[[116 153]
 [111 134]
 [130 123]]
=>
[[111 134]
 [116 153]
 [130 123]]

[[107 155 104 118 132 109 137]
 [149 120 127 131 127 129 123]
 [122 123 112 125 133 120 137]]
=>
[[107 155 104 118 132 109 137]
 [122 123 112 125 133 120 137]
 [149 120 127 131 127 129 123]]

[[133 131 152 125 125 152 123 121 136]
 [126 131 126 135 136 130 126 130 121]
 [111 115 141 128 147 124 124 126 139]
 [131 133 133 105 128 125 135 123 129]
 [139 131 122 131 135 139 114 137 127]]
=>
[[111 115 141 128 147 124 124 126 139]
 [126 131 126 135 136 130 126 130 121]
 [131 133 133 105 128 125 135 123 129]
 [133 131 152 125 125 152 123 121 136]
 [139 131 122 131 135 139 114 137 127]]

[[107 144 114 108 131 130 121 123]
 [119 141 149 128 128 129 132 131]
 [144 106 107 146 135 140 136 139]
 [126 135 147 131 123 124 126 127]
 [156 114 114 155 130 131 130 133]]
=>
[[107 144 114 108 131 130 121 123]
 [119 141 149 128 128 129 132 131]
 [126 135 147 131 123 124 126 127]
 [144 106 107 146 135 140 136 139]
 [156 114 114 155 130 131 130 133]]

[[106 149]
 [138 140]
 [113 136]
 [107 144]
 [120 131]
 [121 146]
 [112 137]]
=>
[[106 149]
 [107 144]
 [112 137]
 [113 136]
 [120 131]
 [121 146]
 [138 140]]

[[141 128 146 131 133 131 137 125]
 [149 130 143 137 132 136 134 132]
 [148 129 138 136 131 135 133 125]
 [107 127 117 120 126 121 122 126]
 [103 125 126 114 128 117 128 119]
 [110 128 119 122 126 123 122 131]]
=>
[[103 125 126 114 128 117 128 119]
 [107 127 117 120 126 121 122 126]
 [110 128 119 122 126 123 122 131]
 [141 128 146 131 133 131 137 125]
 [148 129 138 136 131 135 133 125]
 [149 130 143 137 132 136 134 132]]

[[137 133 138 142]
 [132 126 151 123]
 [140 126 126 119]]
=>
[[132 126 151 123]
 [137 133 138 142]
 [140 126 126 119]]

[[123 118 134 120 131 124 130 132 114 122 130 145 139]
 [119 140 145 115 114 124 152 136 121 121 128 123 109]
 [111 121 135 137 102 107 116 129 156 114 133 127 122]
 [115 108 141 131 128 120 132 125 145 121 107 132 114]
 [130 137 155 134 109 119 106 129 146 118 131 134 127]
 [124 102 145 137 131 145 140 146 148  99 125 127 128]]
=>
[[111 121 135 137 102 107 116 129 156 114 133 127 122]
 [115 108 141 131 128 120 132 125 145 121 107 132 114]
 [119 140 145 115 114 124 152 136 121 121 128 123 109]
 [123 118 134 120 131 124 130 132 114 122 130 145 139]
 [124 102 145 137 131 145 140 146 148  99 125 127 128]
 [130 137 155 134 109 119 106 129 146 118 131 134 127]]
---
[[140 138 145 109 130 122 149 121 120]
 [125 133 127 128 132 123 128 130 126]
 [130 135 111 125 107 142 153 142 131]]
=>
[[140 138 145 109 130 122 149 121 120]
 [130 135 111 125 107 142 153 142 131]
 [125 133 127 128 132 123 128 130 126]]

[[136 134 127 137 117]
 [132 123 124 139 121]
 [121 115 124 127 123]
 [118 140 123 129 131]
 [130 106 129 128 128]
 [130 130 136 112 126]
 [127 126 132 124 142]]
=>
[[118 140 123 129 131]
 [136 134 127 137 117]
 [130 130 136 112 126]
 [127 126 132 124 142]
 [132 123 124 139 121]
 [121 115 124 127 123]
 [130 106 129 128 128]]

[[125 121 139]
 [153 120 145]
 [131 127 122]]
=>
[[131 127 122]
 [125 121 139]
 [153 120 145]]

[[124 128 127 142 137 131 123 152]
 [117 121 142 129 152 146 129 146]
 [129 126 123 139 122 127 121 134]
 [138 132 120 112 129 135 137 110]
 [118 123 123 146 127 127 117 145]]
=>
[[138 132 120 112 129 135 137 110]
 [124 128 127 142 137 131 123 152]
 [129 126 123 139 122 127 121 134]
 [118 123 123 146 127 127 117 145]
 [117 121 142 129 152 146 129 146]]

[[114 134 136 113 129 128 127 122 120 131 124 136]
 [115 142 125 114 129 128 128 124 105 121 110 145]
 [157 108 132 157 130 131 135 133 150 123 133 117]]
=>
[[115 142 125 114 129 128 128 124 105 121 110 145]
 [114 134 136 113 129 128 127 122 120 131 124 136]
 [157 108 132 157 130 131 135 133 150 123 133 117]]

[[105 113 105 124 132 116 151]
 [132 133 117 142 134 122 139]
 [131 132 137 132 129 120 114]
 [131 135 132 146 131 127 115]]
=>
[[131 135 132 146 131 127 115]
 [132 133 117 142 134 122 139]
 [131 132 137 132 129 120 114]
 [105 113 105 124 132 116 151]]

[[147 114 123 101 131]
 [148 105 151 115 154]
 [109 143 121 130 145]
 [125 144 141 128 145]
 [142 154 152 124 139]
 [108 115 144 103 143]
 [126 127 144 115 114]
 [124 117 127 127 108]
 [115 112 132 136 148]
 [121 102 114 112 123]]
=>
[[142 154 152 124 139]
 [125 144 141 128 145]
 [109 143 121 130 145]
 [126 127 144 115 114]
 [124 117 127 127 108]
 [108 115 144 103 143]
 [147 114 123 101 131]
 [115 112 132 136 148]
 [148 105 151 115 154]
 [121 102 114 112 123]]
